In the data rows, 128 means zero.
In each game, the first row plays the second. By how much does the first row win? 15 means about a draw, 30 a big win and 0 a big loss. Wins can go round in a circle. Each row has two weighted sums of its numbers, A and B, taken from their middle values. A row wins by its A times the other's B, less its B times the other's A.
137|112|116|152|122|123|148|150|114|163|149|137|175| 63|101|134| 67|131|118|155
 55|153|149|189|154|115|143|140|143|163|140|152|151|121|131|107|101|113| 81| 66 -> 14
154|132|148|143|120|121|125|143|108|123|128|139|143|202| 89|128|141|140| 72|164
 67|207|133| 47|133|129|102|114|158| 75| 95|111|147|178|108|139|103|194|169|107 -> 19
 56|177|131|112|169|149|115| 90|136| 82| 88| 93| 84|108|177|130|131|166|163| 74
224| 11| 64|189| 47|111|174|202|115|244|188|196|237| 62| 24|159|124| 27| 62|211 -> 17
127|117|132|146|148|155|130|156|117|125|106|115| 68|200|131|117|227|116| 49| 91
159| 81|120|178|132| 74|141|226|132|130|177|149|176|107| 68|147|148|153|145|236 -> 26
187| 76|133|153| 95|124|152|220|123|143|160|149|136|187| 66|118|175|136| 84|180
129|126|136|137|174|101| 97| 69|114|100|103|101| 80|104|199|125|154| 95|155|124 -> 12
154|103|128|114| 91|131|141|154|118|174|154|144|175|108| 39|131|102|112| 95|135
149|145|153|117|158|105|107| 87|135| 80|111| 96| 73|164|180|104|117|153|161|164 -> 16
178|115|147| 40| 86|149|121| 85|121|132|118|113| 97|139|160|124|105|108|167| 84
216| 73| 82| 77| 39|160|144|112|124|173|135|140|151|127| 96|148|129| 64|122|137 -> 12
105|147|157|107|120|129|128|119|139|146|138|131|146|121|120|108| 81|140|144|102
176| 91|129|146|102|122|132|121|107|173|141|137|169| 96|102|113| 79| 87| 90|149 -> 15
135|108|108|159|140|118|120|116|111|132|120|122|145| 91|138|157|118| 97|127|143
188|100|153|192|148|131|125|177| 84|118|134|116| 70|200|129|109|197|117| 35|153 -> 12
158|142|143|128|156| 95| 90| 80|112|111|113|105|139|104|141|126|109|112|137|183
 81|141|160|140|178| 76|116|180|125| 86|146|131|147|118|113|130|132|184|183|172 -> 21
165| 49| 84|210| 74|123|171|182| 81|215|191|198|221| 56| 75|176|115| 50|100|140
160|113|125|174|112|160|135|139|107|139|114|135| 88|194|118|142|214| 86| 10|111 -> 8
 80|136|145|149|139|139|143|135|131|150|145|126|131|101|137|116|109|125|109| 75
121| 53|125|228|133|109|159|179| 57|199|185|162|194|  9|124|160|103| 55|127| 98 -> 18
124|116|108|170|120|159|144|112|138|185|124|125|133| 84|144|110|104|104| 74|104
115|128|106| 77|126|137|126|170|157|117|123|120|144|122| 88|147|162|144|146|136 -> 17
135|110|140|134|144|118|111|115|122|129|121|122|110|107|151|123|128|104|135|120
 86|166|152|108|195|118| 87| 48|125| 63| 76| 87| 45|114|223|105|137|141|191| 89 -> 13
167|102| 69|120| 82|159|157|157|146|164|144|144|185| 85| 85|152|101|117|128|181
132|121|125|156|123|160|140|157|140|134|114|119| 69|191|118|108|201|124| 41|104 -> 20
103|177|189| 76|188|136| 92|106| 89|101| 77| 58| 78|127|160|107|129|147|108| 65
101|182|211|107|199| 96| 94| 96|111| 53|104| 87| 48|188|202| 81|129|183|158| 84 -> 16
173| 93|122|130| 95|101|134|160| 88|172|160|154|194| 98| 69|138|103| 93|115|167
162|118|141|135|128|108|118| 99|105|150|138|116|154| 92|132|120| 78|108|125|139 -> 12
145|104|115|125| 79|140|163|158|119|188|159|161|203|111| 67|142| 91|101| 84|135
129| 64|103|203|122|107|163|171| 90|181|178|171|183| 52|113|156|117| 65|144|124 -> 9
153|105| 96|189|110|152|138| 94|138|205|127|137|153| 79|120|119|113| 59| 51|118
 97|134|167|136|174|147|120|137|132|144|107| 84| 69|122|166| 63|150|134| 85| 52 -> 15
148| 96|113|100|118|138|118|140|154|142|111|113|112|111|110|149|202| 91|118|126
136|106|164|118|141| 96|126|219|116|111|153|126|139|134| 95|128|128|181|161|185 -> 26
 88|155|113| 48|158|118| 92|132|133| 75| 94| 97|127|118|115|171|189|147|171| 96
126|141|150| 99|116|118|127|137| 83|124|140|133|172|111|120|141| 73|149|165|128 -> 21
127|141|132|145|178|113| 96| 72|105| 84| 85| 97| 97|116|178|133|150|116|141|135
 89|176|176|118|203|106| 81| 61|109| 67| 87| 79| 71|106|207|106|107|151|176| 99 -> 15
 98|162|121| 66|149|159|114|109|161| 92| 89| 74| 88|104|149|119|134|171|176|102
127|121| 93| 79|102|174|147|129|143|118|103|121|116|122|126|140|128|155|154|119 -> 13
112|151|119| 62|155|116| 93|141|159| 74| 87| 88| 91|153|131|135|198|165|157|136
101|100| 90|199|119|133|156|137|104|155|153|173|164| 92|130|178|143| 81|124|114 -> 16
 43|208|189|116|203|138|103| 61|128| 93| 83| 80| 79|115|214| 85| 73|174|147| 44
117|139|112|134|125|161|139|103|152|147|115|123|118|113|148|119|132|109|105| 94 -> 17
143|134|139|135|153|120|111|105|127| 89|117|118| 78|162|179|115|145|154|163|153
200| 66| 91| 71| 35|157|162|136|124|179|143|169|155|124|105|163|157| 68|124|106 -> 12
125|151|140|111|136|126|123| 96|123| 84|114|122|107|148|162|122| 99|167|176|142
108|135|122|151|149|123|113| 86|119|112|100|116|115|100|159|146|126|108|142|116 -> 16
158| 95|120|163|111|141|147|188|117|144|136|135|108|178|100|119|205|126| 58|137
151|120| 73| 99| 68|155|151|170|193|146|135|150|150|154| 64|141|156|163|115|185 -> 14
144|112| 79|131| 93|141|156|172|181|136|142|155|156|125| 80|137|113|167|147|194
 87|144|136|114|134|133|136|114|140|160|136|122|168| 82|125|112| 71|127|135| 86 -> 19
 41|255|166| 39|184|144| 78| 70|169|  5| 57| 67| 65|204|178|122|129|251|201|120
163|124|177|143|116| 90|128|138|103|124|157|153|145|187|105|107|105|140|113|149 -> 12
 87|208|131|132|174|146| 90| 30|141|122| 71| 80|116| 94|152|106|102|146| 97| 92
 85|172|165|111|145|135|125| 63|127|127|116|117|109|127|182| 98| 56|143|134| 63 -> 1
172| 99|126|114|106|129|124|128|118|164|127|124|164| 93| 84|122| 97| 98|106|150
134|119|149|149|157|151|116|156|105| 98|103| 87| 38|202|151|120|241|126| 54| 90 -> 8
 77|132|167|159|192|116|120|110| 82|108|125|107| 90| 71|196|116|101|116|181| 52
102|180|129| 69|141|131|111|101|205| 75| 96|107| 67|196|159| 97|144|200|171|116 -> 16
152| 32| 72|230|106|110|174|182| 87|215|187|182|209| 18| 94|168|125| 33|111|145
115| 86|135|181|159|120|140|140| 80|153|146|129|140| 48|163|142|109| 88|154| 94 -> 15
150|145|172|117|114|129|118|134|112|123|121|109|102|175|131| 98|123|144| 93|134
 78|204|129|146|169|165|107| 50|163|131| 81| 99|103|123|156|102|105|141| 76| 75 -> 15
208| 59|102|158| 75| 96|157|152|117|148|179|185|160|149|118|151|136| 86|157|201
180| 87|158|116|125| 92|114|157|105|154|147|131|134|120|109|115|143| 94|124|141 -> 4
 53|209|142| 71|185|143| 80| 58|167| 49| 62| 76| 28|186|194|109|195|165|156| 59
119|146|139|152|161|147|109|121|138|113| 97| 99| 62|174|149|108|189|129| 52|105 -> 15
124|159|146|102|120|122|130| 92|146| 86|129|134| 97|178|169|110| 81|166|196|137
106|182|181| 93|151|118|102|128|122| 95|117|122|138|173|110|112| 94|175|123|115 -> 4
165| 97| 99| 92| 70|136|141| 93|121|157|134|148|123|126|137|149|135| 77|136| 97
188| 63| 86|200|109|109|138|104|112|164|146|163|153| 96|129|159|147| 57|117|173 -> 19
137|184|106|188|150|166|110| 62|146|176| 92| 95|161| 76|100|112| 49|122| 13|157
 93|165|147| 14|163|129| 89|141|139| 82| 90| 68|116|109|115|144|162|165|174| 99 -> 22
153|109|116|167|103|167|146|181|111|150|120|134|108|183| 86|144|202|111| 23|121
134|162|122|111|153|102| 79| 58|116| 94| 93|102|134|136|139|151|144|118|136|167 -> 25
108|116|115|179|127|122|139|118| 89|151|148|152|165| 63|144|152|113| 91|144|106
137| 98|144|171|128|110|146|143| 66|148|164|145|162| 67|145|138| 78| 91|155|109 -> 15
101|164|114|151|160|153|113| 93|121|129| 95| 91|130| 88|128|126|112|138| 96|131
112|139|108| 82|130|145|127|158|188|105|117|115|121|139|105|115|156|177|156|146 -> 15
163|129|109|144|115|123|122| 94|103|129|118|135|141|123|125|144|130| 97|107|168
 76|209|194|112|218|100| 70| 48| 99| 58| 81| 66| 86|108|196|104| 86|161|180|108 -> 16
144|151|131| 60|107|126|116|114|184|118|113|113| 90|185|131| 92|139|163|142|126
100|191|137| 61|151|138|108| 97|190| 75| 90| 92| 93|178|160| 98|141|204|155|127 -> 16
 79|127|153|166|192| 50|102|189|125| 65|147|130|147|111|122|143|148|178|203|197
129| 69|112|195|119|115|160|158| 90|179|168|159|178| 47|128|129|102| 73|138|124 -> 27
152|121|138|127|128|114|116|104| 90|141|140|140|188|105|103|135| 79|116|111|157
128|105| 72| 96|107|130|120|185|159|137|121|135|131|140| 69|156|242| 96|103|118 -> 15
108| 90| 85|189|103|148|168|141|102|184|157|169|181| 59|112|163|107| 73|112|100
171|118| 59|100| 53|169|155|133|207|170|129|148|142|167| 79|123|138|137| 84|161 -> 19
111|146|115|160|120|176|136|105|141|176|118|119|137|104|112|115|110|118| 30| 93
129|132|139|178|137|164|133|150|116|134|112|119| 72|193|116|110|185|124| 22|110 -> 20
 79|149|169|125|187| 78|107|162|139| 79|138|106|106|111|138|117|114|183|197|150
180| 81| 85|177|105|110|136|123|114|156|169|159|160|114|113|154|140| 73|115|192 -> 14
130| 90|101|133|117|125|134|116|138|133|137|145| 98|113|162|144|188| 77|153| 82
151|120|138|129|135| 76|109| 83|111|150|140|133|155| 80|136|117| 99| 82|154|139 -> 23
119|138|177|150|146| 79|115|102| 90|127|155|140|182|102|125|139| 85|112|143|136
174| 81|106|144| 75|112|162|171|122|139|171|181|157|164|105|150|128|121|152|184 -> 21
210| 42| 43|133| 33|169|183|187|148|209|163|166|162| 91| 74|145|127| 96|100|182
153|122| 85| 70| 62|136|143|175|197|147|140|149|151|180| 58|130|160|152|104|150 -> 16
137| 99| 73|160|100|151|150|133|132|179|139|149|185| 74| 95|152|115| 86| 98|132
115|126|180| 98|181| 76|100|186|114| 72|139|108|104|133|141|113|151|178|198|162 -> 13
126|158|181| 98|142|111|122|129|112| 84|127|124|108|176|135|104|114|168|133|121
 68|191|198| 87|220|103| 73| 31|115| 59| 89| 79| 52|117|240| 99|110|146|216| 59 -> 15
123|164|114| 64|116|147|117|109|181|100|102|106|107|156|139|124|134|177|148|139
124|164|169| 96|140|133|119| 82|129| 76|113|117| 59|187|187| 95|102|160|168|109 -> 10
 90|162|181|115|164|116|122|131|136| 80|124|118| 63|182|172|102|134|182|153| 89
184| 21| 54|208| 46|132|185|195| 95|239|195|198|244| 37| 55|188|120| 22| 94|168 -> 14
123|149|181|110|174|101| 94|105| 99| 96|112| 85|125|110|149|143|110|126|149|135
 71|197|124| 74|167|136|106|102|181| 40| 86| 94| 70|167|165|132|148|225|193|135 -> 12
 85|174|143| 69|173|117| 97|110|205| 71| 96| 79| 62|140|173| 93|137|206|221|127
175|124|137|144| 97|140|147|124|118|131|139|147|127|174|117|122|101|147|109|173 -> 16
153|116|138|137| 77|135|159|166|140|163|161|160|176|162| 94|112| 88|142| 91|147
115|114| 85|146|110|146|135|132|127|155|125|138|163| 92| 95|167|152| 91| 93|120 -> 18
137|128| 79|113|101|124|129|163|193|126|130|146|148|156| 74|138|150|159|132|198
127|164|122|108|103|181|144|138|173|118|123|128|116|185|105|107|103|188|106|151 -> 24
 86|174|100| 99|138|182|130|118|153|105| 89| 99| 89|132|147|124|124|182|130| 98
143|103| 94|158|108|122|140|127|128|154|142|148|143|114|111|162|157| 80|110|136 -> 17
153| 95| 58|102| 87|179|151|156|158|163|126|130|128| 83|114|147|132|138|140|143
111|165|164| 69|150|148|104| 99|134|104|100| 91|111|117|140|104| 77|169|155|109 -> 14
146|103|109|125|122|113|116|103|141|160|131|132|141| 88|133|126|119| 87|138|130
137|106| 68|118| 90|139|129|185|158|135|136|145|164|130| 43|185|178|128|116|182 -> 16
124|138|121|152|155|100| 96| 90|107| 95|118|126|116|147|145|152|185| 86|130|140
165| 82| 77|140| 49|136|158|174|139|215|173|179|216| 81| 37|152|117| 65| 78|150 -> 17
129| 94|121|205|125|122|155|137| 75|157|167|159|150| 81|142|149|121| 71|142|117
195| 92|110|146| 58|136|168|148|132|159|168|173|158|166| 90|121| 86|123|118|184 -> 19
131|137|138| 80|101|147|141|127|124| 89|128|141|104|171|143|130| 95|172|190|126
105|173|213|105|144| 95|116|124|100|100|134|128|145|177|134| 87| 61|169|131|110 -> 12
202| 88|114|164| 61|124|170|183|109|156|177|176|186|165| 65|133| 92|130|107|216
121| 80|105|203|111|124|169|131| 77|162|161|181|200| 76|142|170|108| 65|140|108 -> 24
120|190|189|107|161|125|108| 92|105| 50|108|102| 84|192|192| 99| 69|200|180|130
154|123|139|119|101|116|141|195|115|134|153|157|177|166| 59|155|128|161|109|169 -> 10
146|105|132|158|134|159|135|181|112|118|116|124| 67|215|106|127|246|109| 30|100
162|103|122| 91| 79|146|142| 95|118|155|134|142|126|124|148|130|119| 86|137| 92 -> 5
138|118| 84|152|111|164|138|107|155|188|112|133|138|100|125|135|136| 83| 55|112
123|114| 90|118| 98|168|151|138|144|154|126|133|134|108|118|141|135|114|106|110 -> 9
107|166|120| 72|133|133|116|104|198| 99|107|115| 94|158|141|108|136|179|161|128
110|107|126|196|148|123|143|109| 91|146|143|140|126| 77|168|133|123| 89|136| 99 -> 15
118|187|162| 70|152|151|101| 91|201| 79| 88| 83| 45|202|178| 65|129|206|147| 89
147|113| 68|116| 87|144|129|168|162|124|131|144|137|144| 84|154|182|144|126|176 -> 23
 95|156|137|149|173|163|111|141|128| 84| 87| 96| 58|192|146|111|216|153| 53| 88
 98|115|123|160|139|135|146|114| 96|137|129|130|121| 80|171|144|122| 99|143| 70 -> 3
 17|214|206| 90|245| 91| 80|113|140|  0| 88| 68| 49|161|193|103|133|240|227|106
126|173|213|129|169|133|112|105|109| 92|111| 99| 73|199|163| 74| 96|174|109|117 -> 18
142|116| 99|154|126|103|117|117|111|116|138|144|149|109|113|165|153| 93|137|167
167|108| 93|150|120|118|107|113| 85|137|120|133|166|103|103|170|172| 74| 91|163 -> 4
138|156|146|132|146|130|115| 90|137| 73|116|125| 89|180|173|113|109|167|180|162
140| 99| 88|146| 88|162|156|151|126|174|146|160|167| 98|106|155|125|102|101|137 -> 19
108|167|125|153|156|169|121| 86|137|128| 87| 98| 96|124|148|114|120|138| 76|107
 28|155|119|157|188| 99|127| 86|115| 95|110|121|100| 70|209|154|146|118|173| 38 -> 16
 70|179|141| 42|151|159| 99|122|152| 77| 83| 88| 50|166|159|126|174|165|154| 37
 97|164| 97| 69|141|169|118|100|169| 91| 92| 93|112| 98|155|135|130|185|195|130 -> 12
117|158|171|120|140|107|128|106|126| 77|136|129| 97|178|174| 93| 88|178|200|149
135|120|151|143|124| 77|132|132|110|141|168|147|191| 98|127|134| 79|120|164|154 -> 9
114|128|111| 72|159|160|100|138|163| 86| 83| 66| 37|136|153|118|237|152|130| 98
204|105|101|156| 63|134|158|122|146|172|154|171|176|149| 88|126| 97|107| 91|208 -> 10
111|100|172|111|156| 86|119|209|106| 96|152|120|136|134|112|135|150|161|172|141
127|135|134|100|145|106|101| 91|128|127|128|106|143| 88|127|127|109|116|149|133 -> 13
 88|151|122|139|159|129|108| 81|127|128| 97|105|124| 90|155|132|110|116|121| 94
232| 35| 90|161| 56|111|161|200| 97|210|184|180|224| 97| 42|158|142| 49| 87|206 -> 17
183| 89| 76|149| 92|114|124|128|106|156|144|152|180| 95| 90|174|149| 74|121|193
129|154|171|110|154|127|112| 72|118| 91|107|103| 76|152|194| 88|105|144|165| 97 -> 16
142|158|145|115|140|129|120| 70|136| 84|108|115| 69|178|189| 95|100|161|171|130
124| 99| 73|181| 84|140|159|135|109|174|154|182|210| 86| 85|186|130| 77|112|130 -> 14
 98|137|118|144| 92|141|148|109|140|187|144|163|175|103|107|129| 76| 95| 87| 84
225| 48| 64| 61|  0|167|167|151|126|222|153|168|188|102| 64|163|128| 34|104|104 -> 15
113|150|142| 96|142|131|118|103|123| 58|111|127| 82|167|180|131|141|162|205|126
181| 78| 83|154| 71|125|167|158|150|150|158|175|139|162|106|134|136|112|131|185 -> 15
171|116|123|152| 93|129|153|140|122|125|152|160|159|171|106|124|111|140|118|184
170| 62| 61|120| 64|147|163|182|138|175|149|153|152| 91| 98|155|147|102|125|159 -> 19
 61|160|176|147|205|131|113| 85| 82| 91|105| 90| 88| 67|212|119| 91|131|169| 44
 84|159|163|117|170|139|113| 92|132|117|101| 95| 85|112|186| 97|113|136|121| 64 -> 16
155|132|165|153|115|128|136|178|102|132|147|141|156|165| 81|120|103|154| 76|172
116|185|186|123|198|100| 70| 52|102|101| 88| 68| 99|106|175| 91| 89|132|125|101 -> 14
114|113|136|173|156|142|141|144|129|154|128|116| 96| 99|147|104|134|107| 97| 99
140|148|146| 30|122|142|104| 60|128|105| 92| 84| 76|125|182|119|126|115|181| 54 -> 15
168| 96|101|157|108| 82|117|134| 96|130|147|161|196|122| 89|190|169| 70|123|188
189| 54| 73|116| 40|165|179|180|139|205|163|167|166|100| 80|136|119| 92|108|147 -> 16
128|136|139| 91|118|130|113| 45|109|127|110|127|106|146|172|131|140| 74|135| 56
241| 32| 68|139| 27|121|175|212|119|184|192|192|191|140| 49|163|140| 97|124|235 -> 14
155|129|128|112|106|145|140|142|117|100|123|131|113|170|125|124|128|161|147|154
 79|124|147|141|166|110|125|122| 92|126|131|125|129| 61|162|151|104|104|168| 87 -> 14
161|109|111|156|131|122|113| 77| 95|148|118|123|148| 84|141|140|120| 75|111|152
 64|189|150| 66|185|126| 98|109|201| 66| 94| 78| 57|138|179| 85|111|226|199|109 -> 13
111|164|159|126|189|124| 92| 60|111|107| 87| 83|109| 96|174|108|109|116|126| 89
145|130|142|119|107|120|135|132|118|152|146|141|166|131| 98|128|106|117|108|141 -> 16
 96|169|173| 98|166|110|108|130|115| 78|114|112| 90|172|152|121|155|166|154| 97
104|168|115| 64|136|178|126|108|154|101| 85| 84| 76|106|164|118| 88|188|175|111 -> 13
124|122|149|113|118|116|131|171|119|132|145|131|139|152|105|118|138|137|113|123
119|108|148|149|142| 82|130|200|127|121|160|141|169|122| 93|133|129|153|148|193 -> 15
 91|180|181|113|164|131|110| 94|154| 95|109|108| 79|174|175| 76| 97|183|144| 90
150|124|113|146|142|108|106| 98|116|107|117|124|123|124|144|151|151|105|141|169 -> 16
 82|148|123|106|156|144|116|153|140|103|104|104|105|135|120|143|184|150|114| 88
138|157|195|111|167| 99|100| 86| 86|100|118| 94|122|125|174| 89| 58|150|155|131 -> 15
133| 83|124|214|113|119|166|130| 73|181|173|170|186| 91|133|152|109| 53|105|108
158|107|104|156|109|173|137|167|118|135|118|139|101|180| 99|134|215|115| 32|125 -> 24
125| 93|125|146|141| 84|126|197|142|133|153|140|160| 88| 96|131|143|135|169|188
168|101|106|172| 92|168|154|184|106|165|134|145|122|188| 74|142|206| 97|  0|120 -> 1
 69|196|137| 67|153|134| 94|107|165| 64| 92|106| 82|179|148|129|173|183|152| 93
 44|198|131| 89|197|126| 74| 88|155| 46| 64| 83| 69|168|149|142|205|170|136| 86 -> 17
 67|184|183|104|169|116|116|160|117| 77|124|118|115|178|130|126|116|200|144| 98
149| 81| 71|131| 92|152|144|227|138|159|130|133|162|113| 44|166|218|117| 62|162 -> 11
 86|117|166|208|167|102|139|122| 78|121|157|150|131| 97|180|116|106|104|155| 88
116|166|176|149|123|147|132|128|130|128|130|132|137|193|119| 93| 84|167| 70|115 -> 18
187| 52| 50|139| 54|148|154|232|152|184|150|164|166|159| 21|159|238| 84| 48|175
 41|204|127|101|163|117|106| 81|161| 85| 99|127|137|141|142|158|129|155|164| 86 -> 21
134| 66|107|240|115|101|171|171| 80|200|193|195|214| 51|110|157|110| 60|105|143
133|114|100|140|114|138|135|124|130|173|131|135|158| 84|103|143|124| 81| 84|116 -> 15
 89|118|114|180|139|140|151|118|103|143|139|135|144| 59|169|148|103|113|156| 87
162| 83| 55|134| 71|137|155|194|171|148|151|169|143|157| 47|156|209|106|101|183 -> 13
134| 62| 69|181| 82|152|178|179|111|196|170|174|189| 45| 99|172|128| 67|117|118
164|112|105|111| 93|133|140|143|179|139|135|137|107|157|109|113|151|137|127|162 -> 16
134|111|176|124|145|145|121|150|107|141|123| 96|115|115|135| 96|102|142| 98| 94
100|137| 89| 67|126|172|130|112|158|101| 96|112| 89|113|171|138|130|156|192|101 -> 4
118|130| 82| 88| 93|124|120|147|162|126|143|157|152|149| 73|170|192|109|136|130
116|163|120| 69|124|164|120| 94|161|110| 91| 90| 98|133|150|107|109|158|155|100 -> 23
152| 71| 45|144| 84|137|147|189|165|155|144|155|172|116| 50|169|206|103|108|188
153|111|122|158|125|146|121|138|116|123|116|118| 70|194|127|127|226| 88| 53|111 -> 9
100|183|184|120|193|107| 91| 70| 98| 86|103| 94|111|123|168|104| 89|155|137|125
177| 96|146|104|101|131|132|152| 79|162|143|127|159|106| 72|136| 96|107| 98|130 -> 15
108|149|161|131|147|134|121| 89|136|128|113|101| 78|132|174| 86|115|134|115| 81
 72|194|148|133|172|162|104| 65|127|133| 86| 85|127| 93|145|109| 71|146| 80| 82 -> 14
191| 68| 93|135| 82|117|134|175|118|187|163|157|204| 75| 48|157|113| 80|108|196
209| 75|100|137| 64|117|153|161|137|142|161|167|160|152| 97|137|121|119|147|218 -> 23
106|160| 96| 92|106|144|127|105|188|111|127|151|127|162|114|131|117|151|141|124
 85|192|143| 84|163|155|109| 65|189| 84| 82| 84| 51|160|190| 81|115|191|171| 89 -> 20
 85|195|133| 67|164|108| 96|104|170| 47| 97|106|108|151|147|129|122|219|200|165
116|136| 93|101|126|147|131|151|209|116|120|119|103|141|122|103|137|190|149|172 -> 15
126|119| 89| 93|122|179|148|119|159|157|110|104|103| 86|156|115|103|145|149|110
 95|195|211| 63|180|101| 85| 88|116| 58|100| 91| 83|184|165| 95|111|189|167| 95 -> 16
127|136|172|161|125|114|135|153|117|137|149|146|129|196|105|110|134|132| 65|111
115|174|107| 63|122|138|114|106|199| 96| 98|108| 94|164|122|131|136|177|154|157 -> 15
137|145|167|110|127|131|127|132|138|123|126|113|100|174|126| 94|114|157|120|123
193|106|114|166| 71|133|161|132|128|165|161|170|155|164| 95|117| 98|116| 84|200 -> 15
149|134| 92|123|112|119|137|139|193|122|134|135|118|141|114|120|142|166|154|192
160| 81|100|174| 58|145|186|172|124|216|174|181|189|122| 69|138|109| 84| 54|134 -> 15
208| 68| 99|171| 51|116|169|157|134|164|183|200|173|173| 92|131|111| 95|118|209
124|118| 76|113|125|117|113|134|151|127|118|126|150| 91| 98|163|179|111|136|159 -> 3
138|135|112|158|116|182|144|136|130|135|108|129| 89|190|119|128|187|117| 33|101
181| 66| 75|189| 92|118|148|134|110|174|151|170|157|114|103|159|157| 46| 96|174 -> 17
137|143|181|126|118|108|126|143|114|132|139|134|139|182|104| 97| 98|149| 91|117
142|142|165| 94|125|126|120| 95|123|139|123|107|122|143|134| 95| 73|124|114|110 -> 15
187| 86| 89|147|112|109|120|114|113|149|130|141|153|114|104|162|154| 82|115|194
171|130|150| 37|109|134|109| 69|114|113|103|105| 76|153|181|117|121|100|164| 72 -> 12
 59|190|121| 93|206|132| 83| 81|171| 44| 64| 70| 46|149|175|129|188|176|165|114
149|111|124|149|125|167|135|177|116|134|110|114| 77|190|104|113|214|124| 24|112 -> 9
105|138|107| 95|132|141|129|116|203|102|107|116| 91|169|151|105|120|178|159|124
 62|203|141|117|188|149| 94| 36|147| 95| 74| 75| 95|102|182|109| 78|163|142| 83 -> 20
108|151|139|147|170|113| 94| 74|106| 81|111|104| 85|134|179|140|167|114|149|118
113|110|113|138|148|129|121|130|124|136|115|121|113| 84|137|137|161| 99|126|101 -> 13
132| 79|106|211|112|126|167|152| 69|178|170|176|192| 63|112|171|106| 58|104|117
132|143|172|184|126|122|142|139|117|149|142|139|119|167|124| 85| 89|135| 67|119 -> 16
113| 87|125|195|137|118|149|133| 84|157|160|149|157| 58|147|141|102| 82|140| 72
124|160|162|106|160|132|107| 79|125| 59|100|101| 58|176|192|107|121|168|177|121 -> 14
160| 91| 82| 93| 69|135|157|209|180|157|153|163|164|146| 49|142|144|147|122|181
 95|113|154|169|147| 75|126|194|112| 97|166|152|160|143|111|148|160|147|166|157 -> 13
 89|155|197| 98|218| 69| 79|148|120| 43|118| 81|100|121|178|104|146|181|221|142
135| 88|154|202|144|116|145|130| 80|149|156|141|115|102|157|114|119| 86|142| 97 -> 20
100|101|108|195|139|145|150|135| 84|165|148|157|158| 54|143|161|117| 71|128| 84
 45|181|125| 66|117|147|145|135|157|104|114|140|153|148|104|143|118|177|171| 76 -> 15
102| 99| 78|163|119|146|149|143| 99|165|141|143|184| 29|126|185|114| 74|140|114
139|126|127|121|180| 94| 87| 81|113| 89|103| 96|100|107|169|133|152|114|171|147 -> 12
153|101| 79| 78| 60|129|146|172|145|151|154|163|190|106| 49|162|137|119|152|163
106|133|156|133|188| 64| 97|154|123| 70|135|113|123|123|139|126|150|163|190|181 -> 10
